Here are some numbered points:
array([ 0.15,  0.15,  0.54, -0.05, -0.10,  0.42,  0.42, -0.32]) 0
array([ 0.07,  1.00, -0.41,  3.10, -2.04, -0.04,  0.84,  0.57]) 1
array([ 0.20,  0.28, -1.51,  0.18,  0.19,  0.32,  0.63, -0.04]) 2
array([ 0.14, -0.06,  1.08, -0.51, -0.42,  0.10,  0.49, -0.34]) 3
array([ 0.51, -0.32,  0.15, -0.66, -2.26, -0.17,  0.00, -0.31]) 4
array([-0.65,  0.85,  0.12,  0.85,  0.51, -3.11, -0.86,  1.02]) 5
array([-3.07, -1.65,  4.35,  0.08, -1.32, -0.30, -0.87,  0.59]) 6
array([-1.11, -2.61,  4.57,  2.32, -3.83, -0.67, -1.30,  0.11]) 7
array([ 2.26,  1.31, -2.39,  0.66,  6.51,  0.48,  0.95,  2.04]) 8
array([ 0.20, -0.18, -0.18, -1.56, -0.85,  0.45, -0.26, -1.51]) 9
array([-0.95, -2.20,  5.78, -5.55, -2.98,  0.64,  1.06, -0.30]) 10
array([-0.11, -1.05,  3.68, -3.08, -3.05,  0.93,  1.01, -0.42]) 11
array([-0.55, -0.71,  2.37, -1.24, -0.23,  0.40,  0.34,  0.21]) 12
array([-0.21,  0.09, -0.60,  0.93,  0.78, -0.31,  0.08,  0.04]) 13
array([ 0.69,  0.05, -1.00, -1.19,  1.02, -0.28,  0.06,  0.23]) 14
New points follow, each followed by the number of its nearest point above.
array([ 0.22,  0.11, -0.94,  1.56,  0.72, -0.27, -0.29,  1.04]) 13
array([-0.02,  0.08, -0.86,  1.88,  0.41, -0.43, -0.16,  0.84]) 13
array([-0.44, -0.41,  0.22,  2.28, -0.04, -0.68, -0.32,  0.26]) 13
array([-0.90,  1.59, -3.18, -0.72, -1.97,  0.59,  0.58,  0.21]) 2
array([ 0.19, -0.06, -0.56, -1.13, -0.57,  0.46, -0.06, -1.19]) 9
array([ 0.02,  1.25, -0.72,  4.66, -3.35, -0.23,  0.81,  0.62]) 1
array([-2.44, -1.56,  3.95, -0.69, -1.60, -0.10, -0.37,  0.31]) 6
array([-0.26, -1.07,  2.16, -2.60, -2.52,  0.44,  1.08, -0.54]) 11
array([ 0.39, -1.57,  2.01, -4.71,  1.68,  0.62,  0.45, -0.30]) 12
array([-1.18, -0.90,  3.04, -3.99,  2.55,  0.69, -0.82, -0.34]) 12
array([-2.74, -1.50,  4.28, -0.73, -0.43,  0.01, -0.95,  0.41]) 6
array([ 0.01,  0.19, -1.05,  2.55,  0.90, -0.24, -0.36,  1.31]) 13
